One vector is turned by the same rotation once a step. Each row is the vector after some number of steps, and that number follows the row.
The counts run from 0 to 213.
[116 113 151  99 117 126 126 136 112 142 139 132 133 112 176 111 126 116
  92 136 175 151 158 115  99 107 156  90 194 106 136 140 194 133 173 139
  98 177 125 142 146 140 132 134 150 116 100  69 122 120 138 136 134 138
 149 120 125 132  99 125 131 115 107  96 100 136  88 200] => 87
[138 143 149 148  74 117 113 140  95  90  88 128 160  88 168 120 127 125
  90 167 147 118 184 127 128  99 117  86 149 102  98 123 143 160 160 182
  93 171 113 129 126 156 130 125 116 121  85  87 140 142 154 133 142 122
 114 117 152 126  96 105 128 120 122 141  86 141 114 178] => 25
[146 123 143 133  91 118 119 133 103  85  89 116 136  83 167 115 133 152
  99 144 147 134 176 114 139 106 125  85 140 108 114 109 167 150 158 178
  99 187  90 128 122 147 121 112 116 135  59  90 129 126 166 152 128 124
 118 121 142 121  97 119 148 120 125 128 104 142 112 198] => 14
[140 159 164 147  86 124 114 136  78 113 112 120 138  73 176 130 138 125
  86 164 140 128 179 144 126  98  99  84 145 121 115 130 177 161 169 179
  86 149 130 127 122 170 127 119 113 117 111  89 131 143 163 120 145 123
 129  98 146 135 103 100 136 124 134 142 105 133  99 175] => 149
[163 131 151 116 101 123 108 140  92  96  80 145 165 124 178 146 129 113
 115 168 154 148 179 126 167  98 138 103 142  87 133 136 163 168 167 168
 103 137 112 122 116 150 122 107 146 117  92  87 124 148 144 152 142 108
  99 114 156 158 110 116 138 156 138 138  73 125 122 180] => 30
[150 112 159 114 139 121 128 126 110 104 104 121 125  63 182 140 137 133
 111 185 145 159 161 128 134  93 137 106 131  91 170 136 200 146 182 132
 111 178 120 130 123 167 109 113 124 132  99 101 129 123 151 123 140 147
 116 115 136 158 117 134 167 159 114 118  99 123 113 187] => 123
[126 118 153  87 145 143 109 137 104 114  91 119 145 109 198 145 132 101
 107 175 165 154 162  96 112 112 152  99 170  95 139 144 195 137 186 134
 107 152 133 148 130 165 122 131 159  97 125  95 115 137 114 139 146 150
 122 123 129 136 134 148 154 136 100 115 113 126 111 183] => 81
[125 103 148 109 134 144 108 150 113 107 106 140 158 114 167 107 107 112
  92 144 170 144 160 111 118 104 173  90 192  94 126 134 172 141 169 161
  96 167 104 142 139 126 141 147 142 117  85  83 136 133 158 158 131 148
 126 129 148 125 117 124 121 122 104 116  98 149  93 197] => 212
[137 129 144 114 100 145  96 171  98 117  87 117 151 130 177 122 112 101
  95 145 169 143 178  96 131 110 139 110 173 115 104 144 175 137 179 172
  96 152 105 142 137 128 152 125 142  98  92  85 143 140 131 140 151 129
 139 110 147 123 113 108 125 132 111 113  88 158  89 183] => 58
[140 145 174 134 103 118 117 147  92 113  85 121 124 115 185 114 154 123
 102 133 141 146 175 117 116  97 137  81 116  94 131 121 173 140 157 158
  93 154 120 125 129 154 121  85 110 121  64 102 113 121 133 160 140 122
 128 114 130 125  93 122 125 141 127  98 106 134 102 215] => 167
[140 115 170 134 141 134 129 147 100  83 103 137 135  90 172 120 117 127
 105 155 150 142 152 151 157 103 153  68 171  96 158 138 181 153 177 177
  94 148 104 127 127 163 120 130 116 138  83 102 133 137 184 155 125 135
 119 127 162 134 128 118 128 133 126 129 105 127 108 186] => 8
[130 122 151 100 114 144  97 156  97 126  89 127 164 119 191 146 132  82
 103 167 169 147 177 111 134 103 151 122 155  86 118 146 179 146 189 133
  97 133 135 141 136 151 139 125 174  94 119  82 134 156 110 141 149 128
 132 108 136 142 116 136 138 132 114 119  95 121 105 182] => 71
[130 107 148 114 123 139 118 144 107 107 129 108 144  74 178 147 130 108
 102 169 181 138 172 157 143 116 135 119 143  87 136 138 190 133 181 115
 111 165 112 152 136 144 140 134 153 120 100  63 166 134 136 128 132 148
 134 101 126 155 112 136 156 117 105 126 101 107 113 189] => 103
[139 127 151 118 132 134 105 169 106  87  81 114 138 137 198 144 127 103
 123 161 155 144 165 114 138 119 151  81 194 102 124 142 182 123 186 172
 108 133 107 137 118 154 143 120 129 104  83 101 121 140 127 152 142 124
 115 114 147 119 144 136 131 146 125 122  93 125 113 176] => 50
[138 139 157 122 112 165  99 168  84 111  82 125 149 119 179 122 119 101
  91 134 166 137 183 119 157 116 135  93 140 111 113 129 171 157 178 182
  90 130 109 138 132 141 143 122 146 106  97  90 149 151 152 160 139 122
 136 110 158 127 115 110 113 124 117 124 118 148  95 193] => 182
[126 130 148  84 127 138 115 136  99 118 100 125 147 117 191 133 123 106
  92 175 171 158 157 103  92 112 145  97 182  99 135 148 195 140 174 153
  99 152 139 152 136 157 122 145 152  94 129  85 119 127 128 131 156 158
 118 123 130 135 135 129 134 138  93 121 103 147 103 179] => 79
[137 114 153 122 108 119 115 120  95  94 101 129 138  83 169 121 150 151
  90 143 140 140 167 132 120  88 142  78 136  91 139 105 178 155 157 152
  93 170 110 126 115 157 111 117 128 139  68  89 101 121 170 165 127 136
 115 109 124 127  95 140 148 117 132 135 117 122 115 208] => 3
[139 130 141 120 109 132  99 169 101  97  86 117 146 140 185 131 116 117
 102 156 149 148 164 103 117 106 152  83 200 114 122 141 189 128 175 185
  96 142 111 139 118 140 141 127 127 101  79  96 109 129 148 150 149 131
 116 110 139 112 142 123 126 146 125 129  93 153 102 178] => 48
[143 146 187 131 124 120 124 149  95 107  80 127 126 114 195 128 156 112
 112 148 137 148 172 129 132 102 138  74 123  87 146 131 171 147 172 156
  97 132 126 123 124 172 112  90 114 117  84 109 117 133 129 159 139 116
 124 120 142 138 101 130 130 155 128  98 105 115 110 205] => 165
[145 125 150 136 103 119 122 132 108  82  85 115 132  81 174 118 137 147
 104 149 145 135 178 121 141 106 126  82 126 100 121 109 163 146 161 167
 105 185  92 131 123 151 118 106 111 136  56  89 135 123 154 147 125 127
 114 126 144 123  96 123 150 124 115 118 103 136 120 202] => 13
[145 115 170 135 136 131 131 147 110  72  87 131 132  90 179 129 132 126
 117 161 150 141 163 146 158 110 145  78 141  82 154 130 166 147 175 164
 104 159  96 128 131 163 118 116 110 136  71 102 144 128 161 153 128 133
 113 132 159 139 121 126 140 140 118 114  95 121 122 190] => 10
[135 134 153 120  94 127 111 158 110 121  95 116 142 124 180 111 125 106
  95 136 162 136 181  95 112 114 134  98 176 116  94 138 159 130 170 172
  95 171 102 138 142 135 149 115 125  97  86  82 136 131 119 138 144 123
 138 119 145 116  93 110 126 127 113  99  87 153  91 195] => 56
[118 107 150  99 130 122 115 124 113 130 118 120 135 104 195 132 147 106
 104 148 165 154 167 103 111 111 157  94 173  89 124 134 191 129 185 122
 105 168 132 136 130 159 124 114 163 112 102  78 108 136 103 143 131 127
 138 120 119 132 101 149 153 116 115  99 108 109 111 205] => 84
[139 156 172 119 113 134 124 144  91  91  86 111 128 125 193 124 155 111
 102 133 157 131 186 133 120 133 119  66 138 100 110 114 157 135 161 173
 102 151 101 137 133 156 129 102 105 107  78  81 132 128 116 158 130 130
 120 121 147 124  90 122 130 124 116 102 115 127 111 206] => 177
[148 113 166 115 142 121 133 131 108 107 109 128 130  63 180 136 127 129
 109 188 146 159 156 134 134  93 140 101 141  95 174 144 200 151 181 136
 105 172 127 128 127 169 110 121 130 130 110 107 131 126 160 122 143 152
 120 123 144 162 123 124 159 159 113 116  96 126 106 184] => 122
[150 123 150  84 130 134 131 115  97 121 123 129 156  74 173 141 117 123
  92 173 169 153 169 129 135 106 118 115 155 115 147 144 188 164 178 149
 104 175 121 142 134 158 116 137 149 117 142  76 137 139 157 116 137 154
 122 116 147 169 108 109 164 138 106 130 102 137  96 173] => 110
[140 136 151 117 109 158 101 169  85 103  87 129 152 130 182 141 127  98
 104 139 179 144 180 139 172 126 141  90 129  92 122 131 177 156 171 168
 101 121 115 136 131 144 137 113 156 108  89  79 154 144 137 163 135 114
 124 114 148 143 117 117 117 135 117 121 110 132 116 193] => 184
[146 147 187 129 134 130 124 146  91 102  81 132 125 112 195 135 151 105
 118 155 137 149 165 127 140 103 139  71 136  93 146 135 179 154 176 165
  95 127 128 122 123 177 115  98 112 118  90 112 113 143 131 156 138 120
 123 118 150 134 118 127 133 152 132 108 108 116 109 197] => 164
[147 127 165 144 118 117 128 144 110  93 107  99 112  61 178 132 144 131
 113 168 143 134 176 149 140 107 114  97 128 102 143 127 185 126 179 143
 110 181 103 132 129 162 130 102  98 133  70  97 154 122 145 125 130 139
 130 109 137 141 104 128 160 141 121 118  99 111 109 195] => 135
[146 159 168 147  95 126 112 139  78 116 103 126 142  75 176 130 128 119
  91 167 138 135 181 135 141  97 103  88 141 123 123 138 178 171 174 183
  89 144 134 124 123 173 125 116 118 116 115  98 130 148 166 122 144 117
 131 100 156 142 106  97 135 137 131 140 103 136  91 173] => 150
[160 123 162 122 121 131 122 153 103  68  97 132 157 113 171 144 128 117
 112 153 157 129 174 163 169 113 132  90 155  92 134 132 157 153 172 173
 103 141  82 132 122 149 138 122 120 126  75  84 141 142 154 162 128 128
 104 106 159 147 106 121 139 141 141 138  84 116 119 181] => 20
[142 133 157 150 105 113 123 138 107 100 112  98 111  55 179 127 145 133
 105 163 144 135 178 139 135 108 106  98 127 112 133 122 183 130 172 152
 106 185 103 130 129 157 129  99 102 136  73  93 147 126 148 121 131 130
 133 109 137 133  95 121 162 131 120 118 103 120 107 194] => 136
[145 143 153 124 123 147 103 168  81  99  92 116 128 131 189 131 126 120
 108 136 154 153 165 128 149 121 140  75 157 113 138 135 197 138 173 189
  95 122 113 133 119 148 131 116 127 111  77 100 123 129 164 162 140 123
 125 104 146 121 139 117 121 144 128 124 118 150  99 189] => 172
[124 106 149 104 127 138 114 141 110 111 107 141 158 117 167 102 114 121
  88 136 166 143 161 107 105 103 169  84 195  98 121 126 170 139 162 163
  94 173 103 135 143 129 139 140 141 120  87  82 129 127 152 157 130 145
 130 129 143 121 102 127 125 117 105 111  98 149  91 204] => 211
[154 121 169 121 147 128 136 148 103 101 134 122 129  81 171 132 121 130
 109 160 146 146 154 158 146  98 136  87 183 118 167 149 197 137 185 159
  99 159 101 127 120 154 133 125 108 134  94  97 130 133 174 140 131 143
 131 100 152 149 118 117 149 146 137 129 103 124  86 180] => 131
[128 161 149 103  85 133 116 129  80  97  94 132 158 128 182 126 137 117
  85 150 172 133 185 132 106 131 118  72 142  98 102 114 158 154 140 181
  99 149 123 149 136 153 121 130 130 100 101  65 131 125 134 145 136 140
 104 122 136 135 100 112 120 119  99 128 109 146 116 195] => 189
[139 128 144 121  83 103 102 152 106 109  90 128 144 138 177 115 135 128
 101 145 149 151 173  98 101  99 150  82 169 100 117 125 172 133 151 165
  96 165 115 130 127 137 134 108 123 110  60  88 104 115 138 150 149 121
 118 115 123 123 104 123 123 145 124 111  78 150 103 196] => 45
[114 131 145 106 109 135 107 140  93 110  95 148 159 127 177 115 116 119
  85 164 171 150 162 114  98 109 165  74 169  87 126 126 178 153 145 171
  95 150 135 143 138 144 117 144 147 106  93  81 123 120 156 148 143 146
 112 132 134 125 127 123 108 128  97 124 104 160 108 194] => 201
[124 120 149 124 102 105 124 117  95 128 155 130 139  66 173 126 136 132
  88 167 154 141 162 153 107  91 132  88 168  98 140 132 198 147 164 135
  94 175 141 128 125 164 119 133 141 134 104  71 118 129 165 120 133 131
 131 104 118 149  99 126 149 116 128 140 101 110 104 184] => 117
[153 129 164 128 111 124 124 150 106  67  96 127 154 109 175 143 136 116
 110 161 157 126 179 167 156 114 128  87 144  80 128 127 146 147 164 165
 105 143  87 135 126 150 134 120 111 124  71  77 143 138 145 155 128 129
 100 112 152 148 100 124 140 136 134 134  79 110 124 182] => 21
[131 138 161 100 123 154 103 138  82 101  73 138 173 116 190 134 128  98
  90 164 162 137 176 106 135 112 144  89 144  94 113 127 159 165 174 169
  94 129 129 140 130 159 121 136 161 101 125  95 127 159 137 161 138 137
 113 123 153 134 121 124 126 125 111 133 122 136 112 186] => 193
